Where one turn sends some rows of the set: a few examples, then the rows asked
Lumu: -.23  -.12  .08  .16  .28  .07  .07  -.25  .09  -.10  .09  -.19  .22  -.23  .09  .18  .12  -.13  -.01  -.04  -.18  -.34  .11
gop: -.24  .07  -.09  .06  .32  -.08  .13  .10  .07  -.13  .15  -.25  -.09  -.19  .34  .16  -.19  -.08  -.11  -.02  -.32  -.15  .06
Lamon: -.33  .17  .17  -.08  -.03  -.15  .29  -.19  .34  -.05  .06  -.23  .04  .15  -.02  .12  .01  .02  -.16  .04  -.24  .22  .20
ruvi: .13  .13  .27  .21  -.07  -.18  -.02  -.21  .18  -.04  -.11  -.19  -.02  .13  .39  .15  .07  -.05  -.13  .38  -.24  -.06  .16
ponit: -.30  .10  -.01  .04  .04  -.14  .40  -.22  .30  -.08  -.03  -.12  .00  .14  .05  .06  .01  .10  -.33  .04  -.24  .14  .21
fuf: -.11  -.03  .12  .10  .24  .12  .19  -.15  .10  -.04  .17  -.14  .22  -.33  .16  .18  .01  .00  -.08  .00  -.05  -.30  .12
fil: -.25  -.15  .04  .24  -.07  .05  -.13  .03  -.27  -.14  .00  -.23  .07  -.12  .05  .03  -.19  -.04  -.12  .06  -.30  .11  .22
Difeb: -.20  .02  .14  .09  .32  .09  .18  .00  .05  .00  .17  -.03  .14  -.36  .19  .18  .06  .09  .03  .02  -.14  -.16  .31
tenis: -.30  .14  .24  -.19  .06  .04  .10  -.11  .04  -.08  .28  .01  -.17  -.06  .33  -.12  -.19  -.21  -.19  .11  -.31  -.10  .11
niru: -.06  .39  .17  .08  -.05  -.07  .26  -.23  .03  -.08  .28  -.27  -.12  .03  .01  .31  .16  -.12  -.26  .07  -.20  .10  .27
Lita: -.23  .08  .36  .07  .02  -.04  -.18  -.15  -.03  -.13  .13  -.23  .12  -.22  .05  -.21  -.15  -.04  -.08  .26  -.31  -.18  .29
Rusot: -.16  .01  .11  .29  -.13  -.15  -.01  -.17  .18  .05  -.05  -.10  .10  -.02  .34  .06  .42  -.10  -.18  .12  -.43  .06  .07
zor: -.02  .31  .02  .05  -.10  -.07  .32  -.26  -.01  -.08  .20  -.18  .02  .11  -.06  .13  .19  -.06  -.27  .02  -.12  -.03  .32
pim: -.12  .09  .19  .15  .13  -.29  .14  -.23  .29  -.33  -.13  .10  .00  .17  .24  .22  -.10  .01  -.23  .25  -.19  .06  .16
kad: -.32  .11  .33  .10  .01  -.14  .03  -.13  .02  -.15  .06  -.08  .19  -.28  .11  -.22  -.28  -.02  -.05  .23  -.29  -.08  .26
sese: -.41  .23  .22  -.03  .19  .01  -.24  -.08  .08  -.03  .32  -.02  -.04  -.05  .28  -.02  -.13  -.04  -.08  .26  -.16  -.04  .02
Mekav: -.34  .20  -.03  .07  .31  -.03  .04  .19  -.01  -.04  .20  -.10  -.10  -.15  .36  .22  -.16  .01  -.06  .08  -.20  -.04  .16
Daro: -.15  -.17  .18  .05  .14  .32  .01  -.13  -.09  -.07  .27  .12  .06  -.14  .15  .09  .12  -.03  -.01  .02  -.14  .09  .15
Tad: -.10  -.17  .02  .21  .11  .08  -.23  -.03  -.22  -.07  .19  -.13  .01  -.07  .04  .07  -.12  -.03  -.04  .04  -.34  .20  .20
todu: -.11  .12  .19  .11  .08  -.29  .02  -.12  .32  -.33  -.12  .03  .13  .24  .13  .15  -.11  .03  -.12  .07  -.16  .13  .28
golup: -.32  .14  .13  .00  .04  -.15  .45  -.20  .13  -.02  .11  -.18  .03  .22  .04  .02  .02  .09  -.18  .15  -.23  .22  .24
gurim: -.14  -.05  .01  .27  -.11  -.22  -.06  -.22  .17  .11  -.03  -.19  -.03  .06  .36  .03  .36  -.16  -.04  .18  -.26  .01  .09
Ros: -.22  .10  .24  .15  .21  -.27  .14  -.23  .20  -.29  -.18  .00  .07  .21  .18  .10  -.08  .10  -.15  .15  -.04  .18  .25
tabid: -.33  .18  .24  -.09  .16  .00  -.10  -.07  .05  -.26  .29  -.03  -.14  -.03  .34  -.09  -.15  -.20  -.11  .21  -.29  -.10  .00
Gege: -.16  .22  .15  .26  -.12  -.27  .06  -.25  -.11  -.28  .12  -.05  -.01  .05  .04  .15  .35  -.24  -.06  -.12  -.21  .01  .16
dag: -.23  .04  .23  .14  .17  -.11  -.35  -.16  .00  .00  .20  -.20  .15  -.20  .00  -.08  -.16  .04  -.02  .21  -.30  -.06  .22
bagu: -.20  .12  .12  .40  -.03  -.32  .05  -.33  .01  -.20  .22  -.04  -.12  -.02  .16  .10  .35  -.16  -.06  -.10  -.27  -.04  .20
lib: -.19  .04  .20  .31  -.18  -.24  -.01  -.19  .09  .00  -.10  -.29  -.05  .05  .30  .03  .33  -.14  -.01  .05  -.37  .06  .05
tefo: -.23  -.10  .09  .10  -.03  .34  -.09  -.26  -.12  -.13  .09  -.11  .14  -.03  .23  .15  .07  -.08  -.09  .14  -.07  .00  -.10
nena: .18  .12  .14  .13  -.10  -.10  -.13  -.13  .17  -.08  -.12  -.06  .09  .19  .39  .13  .10  .04  -.24  .22  -.23  .02  .24
mavun: -.15  .05  -.06  .08  .31  -.04  .11  .01  -.03  -.14  .19  -.19  -.17  -.09  .26  .20  -.15  -.23  -.16  -.11  -.33  -.23  .21
gaful: .11  .08  .11  .08  .02  -.23  -.11  -.23  .09  -.08  -.20  -.12  .02  .13  .38  .20  .08  .02  -.15  .32  -.07  .01  .21
Suk: -.22  -.17  .13  .12  -.01  .29  .01  -.14  -.15  -.18  .18  .09  .11  -.07  .15  .17  .01  -.12  -.13  .02  -.01  .03  .00
Momu: -.18  .22  .17  .44  .02  -.26  .10  -.20  .01  -.23  .16  -.04  -.01  -.09  .11  .26  .36  -.24  -.17  -.02  -.32  .04  .18
Maku: -.04  .28  .11  .07  -.07  -.20  .30  -.31  -.13  -.11  .34  -.16  -.10  .06  .04  .21  .16  .00  -.20  .05  -.26  .01  .32
Lep: -.17  .03  .03  .31  -.05  .04  -.11  -.02  -.27  -.24  -.05  -.21  .12  -.10  .19  .06  -.30  .01  -.09  .18  -.21  .11  .16

Suk goes to -> fuf
Difeb goes to -> Mekav
tefo goes to -> Lumu
And these:
ruvi goes to -> lib
gaful goes to -> gurim
Momu goes to -> niru

Where one turn sends some rows of the set: a few examples, then the rows asked
pogi: -.03  .17  .10  -.05  -.09  .11  -.13  -.05  -.15  -.06  -.11  .22  .11  .09  .16  -.25  .18  -.17  .08
Lomok: -.10  .23  .29  -.06  -.06  .07  .06  -.21  -.12  .02  -.14  -.05  .30  -.16  -.02  .08  .13  .18  .10
bulud: -.06  -.02  .00  -.15  .05  -.23  .12  -.09  .09  .03  -.13  .00  .17  -.13  -.25  .09  -.08  -.02  -.21
Nom: .17  .08  .19  .04  .02  .23  .01  -.28  .07  .05  .09  .15  -.16  .12  -.05  .03  .18  -.28  .12
kif: .08  -.21  -.20  -.15  -.05  .06  .20  -.19  .00  -.15  -.05  .00  .15  .10  -.21  -.04  -.09  .12  .22
zim: .13  .01  -.12  -.13  .02  .25  .10  -.08  -.07  .29  -.15  .03  .07  .25  .18  -.05  .11  .11  .22
Devoz: .01  .03  .17  -.18  .06  .20  .01  .15  .10  .05  -.24  .01  .24  -.06  -.29  .01  -.03  .20  .00
seger: -.04  .15  -.40  -.16  -.02  .11  .13  -.01  -.09  .11  .10  .19  .12  -.03  .12  -.01  .07  -.05  -.05
Tazad: .01  -.30  .09  -.07  -.09  .20  -.08  -.04  -.02  -.18  .00  .22  .23  .02  -.25  .10  .04  -.12  .06
kage: .13  -.02  .11  -.09  -.18  -.18  .02  -.02  -.02  .02  .09  .03  -.01  -.29  .12  -.14  -.10  .03  .20
Serog: .00  -.03  .13  -.01  .07  -.13  .16  -.12  .08  .07  -.19  -.01  -.08  .02  .02  .26  -.34  .01  .14
Bofe: -.05  .06  -.04  -.14  .07  -.13  -.01  .22  -.16  .07  .20  -.08  -.21  -.09  -.13  .04  -.05  -.07  .13
benos: .06  .01  .09  -.07  .02  .02  .12  -.15  .06  .11  -.32  .19  .03  -.24  -.12  -.02  -.02  .09  .33
kos: .02  .06  .19  -.04  .13  .02  -.35  -.10  -.01  .00  .16  .20  .05  .23  -.06  -.08  -.06  .02  .20
sima: -.06  -.27  -.02  .07  .07  -.11  -.09  -.11  -.08  -.13  -.15  -.12  .07  .06  .09  -.13  -.03  -.05  .28
retad: .14  .06  .04  -.06  .29  .15  -.06  -.14  .24  .26  .14  .08  .15  .16  .11  .01  -.16  .00  .05
Mokur: -.03  .00  .17  -.05  -.26  .02  .04  -.01  .20  -.10  -.17  .03  -.19  .01  -.14  .08  .04  -.07  -.14
zefub: .12  -.18  -.21  .06  .05  .23  -.12  .15  .20  -.01  .01  -.01  -.02  .06  -.12  .13  .08  -.16  .15
dufe: -.02  .32  .16  .04  -.05  .02  -.11  .00  -.02  .12  .10  -.04  -.13  -.13  .17  .09  .17  -.05  .27
rize: -.11  .22  .11  -.22  -.05  .12  -.05  .11  -.03  .15  .31  .03  .09  -.14  -.03  .17  .19  .04  -.06
kud: .13  -.13  -.14  .03  .09  .18  .06  -.24  .10  .09  .03  -.18  .18  -.13  .23  .12  .11  .15  .08
rab: -.03  -.13  .11  -.32  .12  -.02  .07  .04  .21  .23  .00  .06  -.24  .04  -.09  .07  .07  -.10  .02
vus: -.20  .13  -.11  .10  .04  -.03  .00  -.27  -.09  .02  -.07  .00  -.06  .32  -.15  .01  -.08  .10  -.08
ratu: -.15  .24  .03  -.04  .22  .15  .00  -.23  -.10  -.30  .00  .16  .06  .08  -.21  .04  -.05  -.03  .16
Vepu: -.12  -.12  -.11  -.15  .20  .11  -.04  .12  .13  -.23  .15  .03  .04  -.02  .13  -.10  -.13  -.13  .17
beru: .01  .07  -.15  -.11  .08  .29  .20  -.24  .01  -.18  .15  -.01  -.10  -.13  -.02  .10  .25  -.10  .11
vir: -.09  .27  .05  -.05  -.12  .18  .02  -.04  -.08  .20  -.05  .01  .02  .09  -.24  .30  .13  .23  .10
bubat: .19  .01  .33  -.16  .13  -.07  .09  .01  .16  -.03  .00  -.21  .02  -.06  .04  -.02  -.08  -.19  .04
Loko: -.03  -.11  .01  -.16  -.15  .09  .09  -.28  -.01  .08  .24  .05  .07  .07  -.03  -.08  .18  .01  -.25
Vom: -.13  -.07  .14  -.05  -.02  .25  .04  .27  -.09  -.01  -.07  -.15  -.10  -.08  -.08  .27  .03  .03  -.04
kubug: .00  -.18  -.03  .04  -.10  .04  -.29  -.09  .00  .15  .09  -.03  .16  .17  .01  .05  .09  .25  -.08
vep: .04  .14  .07  -.21  .15  .26  .17  -.04  -.29  -.05  .03  .08  .35  .07  .03  .03  .01  -.13  .04
fipap: -.07  .29  .04  -.20  .11  -.06  .05  -.14  .03  .24  .05  .03  .11  -.09  .12  -.03  -.03  .25  .29
Reto: -.12  .10  .08  .14  .23  .14  .08  -.27  .01  -.11  -.08  -.12  .21  -.05  .20  .07  -.07  -.10  -.11
luvu: .09  .12  -.07  .19  -.12  .11  -.14  .03  -.27  .11  -.08  .07  .14  .22  .08  .18  -.04  -.08  .04

luvu goes to -> pogi
kos goes to -> ratu
And these:
rize goes to -> fipap
rab goes to -> Serog
sima goes to -> Tazad
retad goes to -> vus
Devoz goes to -> Bofe

Where one turn sends some rows of the set: a few examples, then the rows asked
Mubu: .07  -.17  .03  .09  -.04  .22  -.15  .12  .23  .08  .08  -.16  -.21  .05  -.01  -.18  -.05  .12  -.06  .09  -.01  .10  -.33  -.03  .01  .20  .03
lozu: .09  .06  -.24  .04  -.15  -.19  -.09  -.14  .12  -.13  -.03  .14  .16  -.05  .03  .04  -.02  -.14  -.13  -.27  -.03  -.04  .11  .03  .06  -.29  .08
Seb: .07  -.18  .03  .04  -.05  .20  -.15  .12  .22  .09  .05  -.17  -.20  .01  -.03  -.18  -.07  .12  -.07  .06  -.03  .10  -.32  -.02  .00  .24  .02
sabo: -.07  -.19  .36  .00  .05  .01  .12  -.06  -.29  .14  -.29  .08  .01  .09  .05  .20  .08  -.06  -.07  .24  .11  -.07  -.05  .05  -.05  -.03  -.02
voso: .09  -.17  .03  .09  .00  .20  -.12  .14  .27  .08  .06  -.15  -.21  .04  -.03  -.17  -.04  .11  -.05  .11  .00  .09  -.35  .00  -.01  .19  -.01
moto: -.15  -.10  .25  .00  .05  -.13  .12  -.11  -.26  .12  -.24  .12  .03  .14  .18  .12  .07  -.03  -.14  .12  .23  -.11  -.02  .16  .08  -.24  .04
meli: -.08  .20  .05  -.03  .18  .02  .11  -.04  -.13  .32  .18  -.01  -.23  .19  -.13  .19  .12  .12  .13  .00  .01  -.15  .11  .04  .04  -.10  -.10
vekun: .17  -.13  -.01  .07  -.06  .19  -.13  .04  .21  .02  .09  -.13  -.11  .01  -.08  -.35  -.11  .09  -.11  -.03  -.05  .05  -.22  -.02  -.03  .22  -.03
mudu: -.09  .17  .06  -.19  .13  -.03  .09  -.07  -.18  .32  .10  -.05  -.21  .09  -.15  .18  .06  .13  .12  -.10  -.05  -.12  .15  .04  .00  .01  -.11
Gomo: .13  .04  -.24  -.02  -.08  -.27  -.06  -.10  .17  -.13  -.09  .16  .16  -.08  .01  .06  -.02  -.15  -.10  -.26  -.04  -.03  .10  .07  -.02  -.26  .00
Roni: -.12  .19  .05  -.09  .09  .05  .07  -.08  -.21  .32  .17  -.05  -.22  .15  -.12  .17  .08  .13  .10  -.07  -.03  -.13  .15  .00  .07  -.04  -.04
Semo: .21  -.14  -.01  .07  .01  .15  -.10  .07  .27  .02  .06  -.10  -.12  .01  -.10  -.33  -.10  .08  -.09  .00  -.04  .05  -.25  .02  -.07  .21  -.10
satu: .05  .16  -.33  .11  -.08  .00  -.12  .03  .29  -.07  .15  .15  .10  .08  -.04  .06  .10  -.19  -.04  -.10  -.06  .01  .07  -.06  .08  -.19  .12
pazi: .16  -.11  -.01  .17  -.04  .23  -.12  .04  .24  .01  .14  -.11  -.12  .07  -.07  -.34  -.08  .09  -.10  .01  -.02  .03  -.25  -.03  .01  .16  -.01
Gupos: -.10  -.18  .35  .03  .01  .05  .10  -.09  -.32  .13  -.26  .06  .01  .11  .06  .18  .08  -.06  -.09  .23  .10  -.07  -.04  .03  -.02  -.05  .03
Sizik: -.17  -.11  .25  -.07  .01  -.13  .10  -.13  -.30  .12  -.26  .09  .04  .10  .17  .11  .03  -.02  -.17  .06  .20  -.10  .01  .15  .08  -.20  .05
lidul: .03  .12  -.32  -.06  -.16  -.02  -.16  -.02  .19  -.06  .08  .09  .12  -.04  -.06  .04  .01  -.17  -.07  -.22  -.14  .04  .13  -.08  .06  -.07  .14
fev: .20  -.11  -.01  .16  .02  .18  -.10  .08  .30  .01  .11  -.09  -.13  .07  -.09  -.32  -.06  .08  -.08  .04  .00  .03  -.27  .01  -.04  .15  -.08
Kidi: -.12  -.11  .26  -.05  .09  -.18  .13  -.09  -.22  .12  -.29  .13  .02  .11  .16  .13  .07  -.02  -.13  .11  .22  -.11  -.03  .19  .03  -.21  -.02
zodav: .16  .06  -.24  .08  -.03  -.25  -.04  -.07  .23  -.13  -.06  .19  .15  -.02  .01  .08  .02  -.15  -.09  -.19  .01  -.05  .06  .09  .00  -.33  -.02
nuvi: -.09  -.20  .35  -.02  .02  .02  .11  -.08  -.32  .14  -.28  .06  .02  .08  .05  .19  .07  -.05  -.09  .22  .09  -.07  -.04  .04  -.04  -.02  .00
Tud: -.08  -.18  .35  .04  .04  .04  .11  -.07  -.29  .13  -.26  .08  .01  .12  .06  .19  .09  -.06  -.08  .26  .12  -.08  -.06  .05  -.03  -.06  .00
Nutep: .11  .09  -.32  -.14  -.04  -.14  -.10  .04  .30  -.06  -.02  .13  .10  -.08  -.10  .07  .01  -.18  -.02  -.20  -.15  .05  .10  -.01  -.06  -.04  -.01
mazi: -.14  -.12  .26  -.12  .05  -.18  .12  -.11  -.27  .12  -.30  .10  .03  .07  .15  .12  .04  -.02  -.15  .06  .19  -.10  .00  .17  .03  -.16  .00
Dilo: -.05  .18  .06  -.12  .21  -.05  .12  -.02  -.10  .32  .11  -.01  -.23  .13  -.15  .20  .10  .12  .15  -.03  -.02  -.14  .11  .07  -.03  -.04  -.16
rar: .09  -.18  .03  .04  -.01  .18  -.13  .14  .26  .08  .03  -.15  -.20  .01  -.03  -.17  -.06  .11  -.05  .08  -.02  .10  -.34  .00  -.03  .24  -.02
nefis: .11  .08  -.24  .13  -.09  -.18  -.07  -.11  .18  -.13  .01  .18  .15  .01  .04  .05  .02  -.15  -.11  -.20  .01  -.06  .07  .04  .07  -.36  .06
Beso: .13  .13  -.32  .03  .04  -.12  -.07  .09  .39  -.06  .05  .18  .09  .03  -.08  .10  .10  -.18  .01  -.08  -.08  .02  .04  .01  -.04  -.16  -.02

Semo goes to -> fev
lidul goes to -> Nutep
moto goes to -> Sizik
And these:
Tud goes to -> Gupos
zodav goes to -> nefis
Dilo goes to -> meli
voso goes to -> Mubu

